In the rows, 128 means zero.
One turn moves every row onto another: examples first, then more rows asked:
Tiv: [100 157  89 140 125 121 103 163 141 134 153 148 136 114 108 128 133 141
 165 137 113 134 115 141 105 142 120 126 114 158 130]
zis: [143 132 117 156 124 196 134 136 152 144 124 113 137 125 120  99 135 151
 132 138 101  81  95 149 107 134 137  97 133 112 140]
rin: [ 83 103 149 108 142 123 122 149 165 127 122 153  90 109 158 141 111 127
 134 125 136 126 112 151 149 157 130 169 118 126 128]
vel: [100  82 138 123 164  99 123 134 126 126 145 126 104 130 160 117 148 132
  94 126 140 139 130 143 129 149 126 149 124 128 121]
vusal: [105 151 152 136 139 171 106 131 143 123 156 142 110 151 128 105 137 161
 106 119 152 125 155 167 140 151 171 145 133 136 154]
Pano: [129 142 138 130 118 175 109 132 131 134 135 123 134 148  95 130 141 115
 181  89 105 104  93 136 107 136 159  99 116 125 139]
gavo: [ 96 101 149 138  99 160 121  99 152 137 139 139 110 127 152 134 172 138
 154 141 120 119 130 122 114 130  96 130 112 107 148]
Rusob: [ 98 125 130 152 114 114 161 115 115 130 111 118 128 119 156 121 151 102
 128 106 150 124 132 169 136 150 134  89 127 109 128]
rim: [122 141 115 136 113 175 113 126 124 128 135 110 143 143  94 117 143 128
 171  81 101 113  86 132 102 130 151 104 121 128 133]
Pul: [111 135 143 124 156 139  94 163 109 119 142 109 148 128 109 107 131 163
 116 125 129  96  99 172 139 151 148 120 127 130  87]
Nebo: [ 84 120 113 140 127 124 170 159 128 115 130 144 134 103 157 134 140 130
 138 107 125 132  90 176  89 134 131 129  90 142 137]
dasez: [100 143 153 110 144 164 114 131 161 107 133 176 128 124 127 138 115 135
 111 123 128  90 110 128 128 111 144 149 151 108 169]
tavef: [120 138 106 142 122 154 118 123 170 107 152 171 159 103 113 122 130 132
 122 125 113 125  98 123 147 134  92 113 142 116 133]
fel: [ 83 137 134 139 123 120 164 153 126 120 134 139 125  90 142 136 138 128
 134 111 124 123 102 183  92 129 145 129  91 158 129]
sav: [ 99  81 133 123 167 101 131 128 127 120 140 127 117 136 146 113 148 141
 109 116 132 162 128 136 134 152 131 149 141 131 125]
mubi: [111 100 148 142 105 158 127 112 154 135 126 149 119 122 159 134 163 132
 147 139 111 131 141 107 113 115 100 125 118 119 145]
nik: [124 130 108 141 118 159 113 133 165 112 165 186 162 114 124 121 147 141
 134 108 107 117 109 137 142 140  99 118 141 112 127]
Ziz: [ 98 104 136 132  99 161 110 102 162 126 112 122 132 146 141 118 113 109
 138 125 152 158 108 128  97 100 133 145 113 126 140]
dazu: [ 80 100 153 118 148 113 116 143 169 122 128 160 102 115 148 126 103 125
 141 118 156 133 106 162 148 152 131 162 132 119 126]
sot: [133 130 141 133 180 166 136 176 122 111 105 155 123 121 121 129 126 149
 130 115 121 138  93 182 133 163 142 111 109 121 115]
gem: [127 136 113 147 121 145 129 128 103 141 104 107 107 147 125 169 135 110
 127 148 153 130  98 133 133 122 147 114 144 103 126]
Nin: [108 141 135 129 124 170  80 125 132 126 155 141 101 146 134 104 134 157
 106 114 158 112 151 165 138 151 163 146 146 119 146]
nez: [148 134 120 149 126 190 141 131 146 130 157 113  80 138 118 145 147 142
 107 127 148 136  89 165 138 140 158 152 132 132 123]
nokes: [144 121 131 139 124 190 154 133 143 122 149  99  91 130 119 140 144 145
  98 139 146 119 105 170 143 144 156 146 149 135 124]
Nada: [105 101 148 143  96 161 133  94 136 121 127 146 114 132 154 127 165 129
 153 122 103 127 140 122 113 126  98 129 123 124 150]
Gif: [ 83 101 150 120 142 115 114 143 165 130 112 143  90  97 145 125 108 139
 133 130 143 124  99 158 152 151 134 164 138 122 124]
zufo: [111 133 142 115 168 141  95 154 110 109 156 116 133 124  96 114 145 166
 111 125 117  99  94 181 131 156 152 119 123 123 107]
giku: [122 129 133 132 175 161 136 172 131 117 107 139 131 117 119 121 116 145
 131 131 135 137  89 199 128 173 148 110 113 132 124]
tafe: [101 156 100 132 139 113 102 155 138 117 140 148 143 105 109 133 128 142
 171 126  99 144 122 144 114 130 135 123 115 151 141]
Sokir: [139 144 117 123 120 174 111 131 121 117 119 120 147 141  95 122 144 116
 175  92 119 120  86 137 100 139 159 101 123 123 142]
geso: [139 122 125 121 178 156 144 177 129 116 116 147 122 125 112 122 119 142
 114 136 123 143  95 192 122 159 147 114 110 115 117]
Zak: [ 96 111 148 133  87 161 118  98 158 120 116 114 123 146 136 126 115 105
 149 121 150 142 118 122 122  97 130 149 125 124 127]
tisi: [154 140 126 150 118 206 132 147 150 151 111 123 131 123 122  98 143 143
 145 136 112  98  98 144 105 138 145 106 135 120 144]
ped: [104 113 121 154 114 115 152 114 118 124 122 100 136 125 149 124 147  94
 129 123 137 136 137 167 134 140 139  82 122 129 130]
fen: [152 134 130 157 132 195 140 143 157 144 125 110 140 127 120  83 142 124
 135 138 113  93 104 142  94 126 138 105 126 124 138]
lagim: [ 95 117 140 131  89 164 114 112 174 127 105 114 134 135 152 122 118 123
 142 123 149 138 120 120 108  95 148 145 127 120 135]
mave: [ 95 139 149 125 137 153 111 133 146 110 132 182 140 129 139 125 114 136
  92 106 133  94 107 119 124 119 151 144 150 108 164]
ketuv: [ 99  85 135 131 162 102 122 126 133 114 152 126 108 137 158 103 146 136
 109 124 144 150 135 149 129 131 131 151 141 137 110]
tinum: [106 133 132 120 169 139  84 156 116 110 155 117 133 122 108 123 136 157
 131 127 136  92  92 175 147 162 149 118 122 132 104]
kuzo: [128 144 110 149 121 150 124 143 105 132 103  91  99 149 144 153 125 107
 127 137 161 126  96 140 118 120 152 122 135 106 121]

fel turns into nez
geso turns into zis
dazu turns into giku
Now find these:
Nebo turns into nokes
Gif turns into sot

One turn moves every row onto another: examples first, then more rows asked:
denit: [ 97  90 191 168 122 122 107 126 162 133 159 157 127]
mebe: [116  88 189 160 111 122  89 104 167 109 157 150 132]
sev: [110 114 211 120 129 159 150 114 136 142 181  99 131]
Rova: [125 100 158 147 110 103  89  99 147 111 150 145 154]
mizul: [116  99 214 113 117 160 152 126 130 125 165  94 128]
zibed: [113 104 188 114 140 164 134 138 134 149 157 105 174]
zosir: [114 108 198 112 117 159 163 135 118 126 155  96 130]
Nafi: [109 102 158 136 121  88 120 137 179 121 150 140 123]
Narak: [126 145 195 115 110 129 143 109 121 129 155  87 130]
dud: [125 135 194 104 115 131 152 119 147 119 162  83 117]
podu: [ 96 102 191 154 121 122 104 123 166 141 164 166 131]
Fulam: [115  84 132 142 125 131 115 122 155 114 161 152 157]
tid: [131 107 193 101 106 157 149 121 131 103 155  87 131]
Ran: [ 99  93 151 156 132 118 120 132 141 142 158 158 152]
sizem: [124 108 222 112 126 141 106 114 146 141 153  93 164]
zapen: [123 117 165 143 100 116  87 101 152 107 147 158 143]
Bemar: [115 120 155 156 105  98 111 129 149 112 131 146 127]
vuzo: [ 98  86 184 155 132 106 110 125 164 144 166 153 136]
mos: [107 118 158 131 111 104 119 139 181 115 147 153 117]
sulek: [133 134 187  99 115 121 119 129 141 127 130  84 159]
kole: [112 132 153 141 103 100 107 125 154 117 137 154 132]
senom: [125 122 166 107 122 167 157 117 129 118 170  95 141]
Vugud: [109 105 161 146 113 104 122 142 179 109 142 143 112]
ser: [121 101 171  99 136 166 136 142 150 130 156  98 169]
tisud: [111 107 215 117 137 149 122 130 140 155 157 102 168]
sobek: [124  99 211 113 110 164 140 111 121 116 162  93 138]
Memu: [131 131 199 118 110 147 130  92 115 123 165  92 144]
luvuf: [125 113 212 117 119 159 132  94 134 127 180  95 138]
fub: [ 98  97 160 169 125 133 119 134 144 133 152 163 140]
difak: [126 110 209 103 107 142 150 124 134 112 152  85 121]
Sipud: [114  99 190 145 109 122  85 102 171 118 163 158 135]
maz: [127 113 206 116 105 154 141 112 106 120 151  94 140]
tav: [135 122 204 105 115 132 104 111 141 127 141  87 167]
Bulo: [124 108 174  90 131 148 140 146 166 121 150  89 153]
Bap: [112  97 149 128 116 133 115 130 188 103 163 156 128]
Zusu: [115  86 149 143 117 131 118 132 184  96 156 148 123]
vago: [125 107 164 158 102 113  91 104 147 102 139 148 140]
Rus: [112  88 139 155 120 146 117 129 155 108 155 157 145]
Pib: [114 116 151 147 113  85 110 124 147 124 138 144 141]
goni: [123 120 210 113 105 140 148 123 116 123 147  90 129]
ter: [124 110 184 107 111 162 158 128 116 112 151  92 137]
Muv: [117  80 146 129 124 115 115 125 185 105 164 142 134]
dig: [110  98 138 141 120 149 113 125 160 113 162 166 148]
kolif: [130 121 177  98 118 153 152 115 149 108 170  85 127]
gev: [111 123 183 119 130 163 162 125 122 139 173 100 138]
mon: [126 127 180  94 122 126 136 145 159 126 136  85 150]
Fug: [ 96 106 159 156 123 136 115 131 146 138 159 172 145]
Beg: [117  81 184 147 119 110  89 101 170 120 168 147 142]

Nafi turns into Beg
gev turns into dud
zapen turns into Fug
Now find these:
sizem turns into ser
difak turns into sobek
Zusu turns into vago

One turn moves every row onto another: examples first, then more rows asked:
puzu: [177 137 130  74 161 123 150  79 119 148 118 136 123 124 172  64 121 132
 104 186 119 156  84 132  67 123 127 122 126 108 133 149 120 103 162 111
 133 119 112 110 155 145 133  95 179 144 142 153 141 201  93]
Murig: [175 112 153  75 155 131 164  81 113 149 121 140 122 132 156  92 123 138
 132 170 107 177  74 154  85  99 131 116 138 109 120 143 120  89 150 127
 133 111 119 100 123 150 126  73 174 164 145 160 134 191  91]
komig: [133  98 114 142 154  93 198 105 142 142 109 153 120  71 191 122 146 121
  92 187 163 153 120 120 110 123 146  86 107 112 131 130  82 128 132 119
 128 123 114 123 167 114 116  97 117 135 159 142 185 222  93]
guv: [140 133 111 118 141 124 144  98  99 112 113 171 171  97 181 152 115 115
  92 170 138 139  99 102 102 147 112 106 147 124 138 110  77 153 131 128
 129 124  97  87 164 165  98  46 158 131 166 128 190 202  97]
vizin: [141 136 114 130 150 121 133  99 119  99  98 172 170 126 155 162 109 120
 119 167 121 154  94 140 114 142 110  93 147 119 128  95  95 150 133 129
 124 142 103  85 136 165 137  53 153 147 180 134 194 194  84]
raruz: [176 135  86 137 114 113 174  78 113 130 104 136 123 140 162 147 126 110
 123 167 159 143 116 143  98 151 131 137 125 130 155 161 148 114 127  98
 147  87  89 133 142 126  92  95 183 141 171 135 128 174  80]
rezal: [125  95 139 156 158  94 179  93 141 129 126 142 127  94 189 127 143 110
 124 175 144 162  92 108 113 107 177  59 122 112 150 126 107 110 135 156
 139 113 127 114 116 146  98 108 120 155 136 140 210 204  91]
Rumud: [147 115 125 132 140 117 131  83 102 118 116 167 184 116 161 154 123 119
 118 166 135 126  90 110 104 125 126 116 139 103 129 109  84 152 134 146
 139 132  85  92 134 181 121  74 172 149 174 138 226 188 103]
rilu: [168 132 144  69 161 134 147  89 135 152 123 128 137 122 178  85 117 147
 125 154 119 185  76 131  83 101 143 121 142 117 137 140 124  92 139 137
 143 114 124 120 131 149 112  76 173 158 130 146 130 207  93]
Riri: [105 101 122 132 138  93 189  78 169  97 114 128 158 115 157 152 126 111
  88 184 141 111 101 121  73 127 133 148 140 164 157 152  85 100 140 140
 155 107 169  94 143 146 121 131 159 143 163 146 145 194  97]
resav: [121  95 126 149 142 102 195  91 129 113 116 144  96 114 167 130 127 107
 106 173 142 163  96 135 107 116 153  34 134 132 142 109 103 111 139 141
 134 109 132 115 141 137 120  79 111 155 163 153 198 206  77]
muz: [157 129 112 149 119 118 162  81 136 115 121 134 121 126 154 147 130 111
 135 147 136 163  87 128 115 139 130 126 128 131 152 141 179 122 118 110
 139  68  98 141 135 151 123  93 203 173 184 170 137 178  88]
Dokod: [107  90 128 134 136  91 191  75 163 100 115 130 158 122 149 155 130 110
  98 185 139 104  98 130  75 119 136 150 138 155 150 154  83 100 143 140
 154 107 167  86 133 150 128 137 162 150 171 151 153 186 100]
nedod: [136  87 120 150 148  93 179  86 148 143 102 142 126 101 165 126 141 126
 112 173 163 142 111 137 109 106 152  83 106 103 120 121  92 124 133 139
 144 128 104 139 154 127 153 118 125 152 174 151 222 212  97]
sume: [145 130 118 132 155 116 126 116 125 112 111 171 194  94 182 161 131 117
 126 164 126 155  97 110 121 131 131 114 145 104 137 118  96 150 120 136
 118 144 105  77 121 165  98  72 161 145 154 113 192 196  93]
Sibop: [161 132 117 149 126 115 168  93 133 117 128 141 129 105 173 146 138 108
 131 159 133 164  89 113 119 142 137 138 123 125 156 156 176 123 118 106
 131  67  96 127 131 148  97  96 203 165 166 160 128 177  91]
kubak: [180 136  94 146 124 110 161  71 123 136 108 129 139 142 160 146 132 115
 137 167 160 138 108 138 100 142 142 147 115 118 156 164 156 115 128 114
 159  90  80 139 121 134  97 115 191 145 165 134 149 170  88]
Nisa: [ 95 105 140 136 149  96 183  86 177  94 116 125 147 116 154 167 125 112
 103 178 129 119  95 135  87 119 121 146 132 164 135 133  99  92 153 119
 144 104 166  91 131 153 132 134 156 144 177 150 145 202  95]
saz: [ 96 101 138 133 141  96 177  96 178 100 119 122 154 106 161 168 134 107
 107 166 134 123  94 125  87 111 131 154 135 158 138 140  98  91 143 121
 144 106 171  92 129 154 119 139 158 147 171 141 148 204  99]
Rigo: [179 112 125  66 136 126 137  89 116 158 122 127 134 127 165  71 133 128
 115 162 124 153  86 135  69  95 141 122 139  89 127 158 118 102 144 115
 131 127 122 117 151 149 131 103 187 160 151 145 148 198  95]

Nisa turns into Dokod
resav turns into nedod
Now find these:
sume turns into guv
kubak turns into Sibop
puzu turns into Murig

